One turn moves each row of this set onto another row. After a few examples, where does it send each row asked below?
suri: 7; 12; 25; 55; -18; 5; -14; -30; -26; -11; 21; -3; 10; -7; 25; 30; -66
Por: -5; -5; 20; 41; 7; 12; -27; -15; -34; -37; 10; -18; 5; -9; 8; 36; -47
Zaga: 16; 12; 24; 22; -3; -13; 27; -35; 10; 26; 15; 16; 22; -43; 44; 7; -56
vudu: -11; -22; 15; -8; 56; -4; 0; 0; -3; -20; -1; -16; 22; -43; 15; 22; -13
boka: -6; 29; 40; 26; 4; -10; 4; 0; 6; 17; 38; -8; 57; 15; 44; 37; -21
Letuv: -18; -10; -10; -2; -44; 30; 33; 7; 1; 24; -9; 42; -27; 26; -7; 0; 48
Fomap: -19; -12; -11; -3; -43; 32; 30; 6; -2; 20; -11; 40; -30; 24; -12; 1; 48
mil: -10; 4; -18; -5; -45; 19; 23; -3; 11; 23; -5; 52; -39; 18; -5; -13; 38
gik: -3; 10; 34; 3; 41; 11; -1; 24; -9; -5; 27; -41; 46; -4; 26; 20; 10
vas: -1; -7; 24; 14; 37; 24; -17; 13; -33; -31; 13; -44; 14; -18; 8; 19; -10
puf: -16; -6; -9; 0; -49; 28; 34; 4; 2; 27; -8; 44; -26; 24; -6; -1; 45
gen: 22; 37; 38; 38; -21; 5; 18; -15; -7; 30; 37; -10; 34; -10; 46; 7; -42
mudem: 14; -6; 14; 25; 4; -2; 9; -39; -11; -3; 1; 9; -2; -55; 24; 9; -67
gufiv: -17; -13; -12; 0; -44; 32; 29; 5; -4; 20; -12; 41; -33; 23; -12; 0; 43
kip: -17; -6; 24; 21; 33; 9; -28; 8; -22; -36; 14; -28; 26; 2; 11; 42; -16
Vudob: 8; 32; 42; 15; 11; 1; 17; 11; 4; 26; 39; -23; 56; 0; 45; 13; -6
nos: -12; 5; -15; -10; -39; 18; 24; 2; 15; 26; -4; 50; -34; 19; -3; -11; 45
val: -10; -2; 26; -14; 49; -14; 18; 3; 17; 9; 13; -9; 48; -31; 33; 19; -4
lozik: -15; -2; -18; -12; -32; 19; 16; 6; 9; 16; -8; 45; -39; 18; -11; -10; 49
nupov: -14; 2; -17; -13; -33; 18; 21; 6; 14; 21; -5; 46; -33; 21; -6; -10; 50
vani: -13; -3; -21; -8; -35; 22; 16; 1; 5; 12; -10; 46; -44; 16; -12; -11; 42
Nizo: -15; -11; -12; 2; -49; 32; 31; 1; -4; 23; -11; 45; -34; 22; -11; -1; 40
veso: 2; -23; 10; 10; 33; 3; -4; -22; -16; -26; -7; -6; -3; -54; 10; 16; -44
dez: -16; -9; -11; 2; -51; 30; 33; 2; -1; 26; -9; 45; -30; 23; -8; -1; 41
Dimo: -10; 0; -19; -5; -42; 22; 19; -3; 7; 18; -7; 50; -44; 15; -9; -12; 36
zamug: 6; 30; 36; 47; -22; -6; 2; -22; -6; 15; 34; 3; 36; 4; 42; 30; -52
nom: 4; 15; 30; 0; 19; -20; 30; -14; 25; 33; 21; 7; 48; -32; 48; 12; -26
Zige: -18; 11; 34; 14; 30; -3; -11; 14; -2; -8; 29; -24; 52; 14; 28; 42; -3
bom: 15; -2; 19; 37; 6; 26; -16; -13; -44; -28; 11; -29; -7; -29; 8; 12; -45
Rato: 26; 20; 27; 49; -24; 18; 3; -26; -31; 3; 23; -13; 3; -24; 28; 5; -61

Dimo goes to vani
dez goes to Nizo
And these:
vas goes to gik
kip goes to Zige
vudu goes to val

One turn moves each row of this set onto another row. After a few examples, where does it send each row asked below?
vefof: -39; -18; -1; 4; 41; 36; 7; -22; -15; 38; -19; 16; 41; -14; -33; 25; 29
vud: 41; -6; -15; 2; -8; 41; 46; 7; 11; 27; -11; -14; -13; 46; -43; -12; 52
Vugi: 17; 14; -29; 14; 13; -31; -7; -14; 22; 38; 23; -25; -18; 2; -45; 36; 10
rivu: 3; 0; 24; -10; 33; -22; -35; 27; -8; -6; -57; 25; -2; 7; 29; 27; 21
rosom: 20; -53; -12; -35; 28; -15; -39; 17; 0; 14; -5; -26; 12; -12; -14; -6; -20
numiz: 29; 3; -22; 22; -4; -24; -9; -27; 24; 25; 31; -44; -8; 19; -1; 6; 15
vof: 41; -1; -17; 9; 4; 55; 29; 24; -4; 16; -23; -39; -8; 46; -23; 15; 31
vek: 21; -40; 10; -46; 3; -36; -36; -6; 6; 9; -11; -15; -17; -22; -13; 10; -13
ruza: 15; -64; 21; -38; 11; -26; -41; 8; 3; 8; -18; -26; 13; 11; -9; -21; 3
lizop: -27; 4; -19; 15; 54; 26; 2; -33; -6; 32; -20; 32; 42; -4; -13; 5; 28
Doku: -48; -17; -17; 16; 30; 29; 8; -18; -8; 40; -20; 36; 14; 21; -41; 20; 32
pon: 10; 8; 26; 19; 20; -32; -22; 59; -2; -2; -57; 21; -8; 12; 9; -3; 22
gal: 17; 4; 23; -23; 22; 45; 44; -7; -4; -12; -35; -15; 31; 35; -45; 31; 9
Moz: 58; 1; 48; 21; -18; 11; -38; 19; 46; 20; -10; 6; 13; 26; -53; 8; 19
dun: 59; 3; 65; -10; -12; 1; 23; 1; 25; -23; -9; 5; 5; 13; -34; -8; -8
Kubev: 46; -8; 44; 35; 14; 14; -53; 20; 37; 15; -4; -1; 31; 34; -48; 16; 15
Gegeg: -31; -7; -8; 7; 47; 14; -8; -41; 5; 38; -12; 9; 39; 34; -15; 17; 47
para: -49; -24; -26; 12; 28; 13; -2; -36; 1; 35; -21; 11; 27; -2; -20; -22; 32
fafoz: 41; 21; 63; 2; -14; 30; 15; -21; 22; -7; -24; 11; 25; 1; -49; 16; -10
gimin: 25; 12; 24; -6; 20; 27; 45; 11; 6; -15; -42; 8; 28; 53; -42; 18; 47
pok: -4; 10; 21; 11; -6; -9; 37; -8; -4; 23; -40; 48; -22; -21; -13; -45; 27
sopa: 32; -41; 6; 1; -3; 43; -25; 20; 28; 52; -10; -8; 9; 41; -64; -14; 41
Tef: 40; -8; 53; 34; -13; 44; -47; 13; 24; 27; -33; 11; 26; 9; -46; -1; 9
sur: 4; -37; 8; -45; 18; -35; -25; 36; 15; 18; -9; -22; -15; 8; -25; 2; -19
Zivup: -8; 22; 3; 9; -4; 0; 31; -15; 2; 15; -30; 34; -25; -8; 35; -27; 23
duf: 11; 6; 32; 10; -20; 16; 39; -13; -12; 18; -22; 33; -15; -47; 5; -20; 13
rek: 16; 6; 22; -11; 5; 10; 22; -15; -8; 17; -32; 53; -9; -32; 20; -35; 7
lazo: 50; 11; -9; 31; 8; 44; 36; 2; -1; 26; -9; -2; -17; 43; -25; 2; 59
zeraz: 39; 0; 68; -26; -9; 9; 18; 4; 33; -14; -27; 18; 24; 23; -51; -1; 4
gav: -35; -3; -14; 15; 40; 3; 4; -33; -2; 45; -23; 27; 23; 0; -59; 7; 42
lenen: 40; -38; 9; 7; -18; 62; -19; 29; 11; 47; -23; -19; -9; 24; -35; -27; 17
Pepu: 44; 2; 16; 17; 25; -18; -44; 39; -13; -4; -45; 17; 3; -12; 26; 10; 14
negi: 3; 1; 21; 0; -18; 6; 46; -10; -17; 10; -35; 54; -37; -11; -8; -13; 16
Fased: 19; -17; 35; -19; 40; 32; 36; 9; -14; -16; -47; 15; 30; 43; -39; 4; 37
lup: 28; -47; 10; -8; 2; 50; -10; -1; 25; 56; 11; -4; -1; 30; -55; -28; 20
Peses: 24; 11; -46; 23; 16; -6; 0; -28; 14; 29; 28; -28; 4; -11; -12; 14; 1
Raka: 14; 0; -34; 39; 8; -29; -37; -29; 11; 24; 7; -29; 2; -13; -25; 23; 22
mezag: 40; 5; 37; 25; 14; -26; -35; 12; -13; -4; -53; 20; 4; 11; 23; 10; 48
fus: 5; 3; -33; 44; -10; -9; -10; -8; 22; 32; 29; -19; -17; 12; -35; 29; 1
gef: 14; -4; 32; 35; 17; -2; -34; 54; -17; -2; -50; 9; 16; -12; 15; 20; 23
mudo: -1; -59; 12; -23; -6; -23; -31; 24; 9; 4; -5; -16; -4; 3; -41; 0; -30
pefis: 2; -56; 12; -38; 4; 2; -17; 31; 2; 19; 0; -30; 1; -19; -10; -3; -24
tol: 20; 16; -25; 34; 5; 2; 0; -3; 10; 30; 28; -37; -5; -13; -11; 46; 8
Depuf: 18; -6; 30; 27; 8; -27; -27; 45; -19; -22; -56; 25; -3; 9; -7; 28; 16
gat: 11; -1; 31; -20; -6; 5; 32; -48; -2; 25; -24; 42; -14; -6; 11; -29; 30

Raka goes to rivu
dun goes to lazo
And these:
negi goes to fus
Moz goes to gimin
numiz goes to mezag
pon goes to gav
fafoz goes to vof
rek goes to Peses
vefof goes to pefis

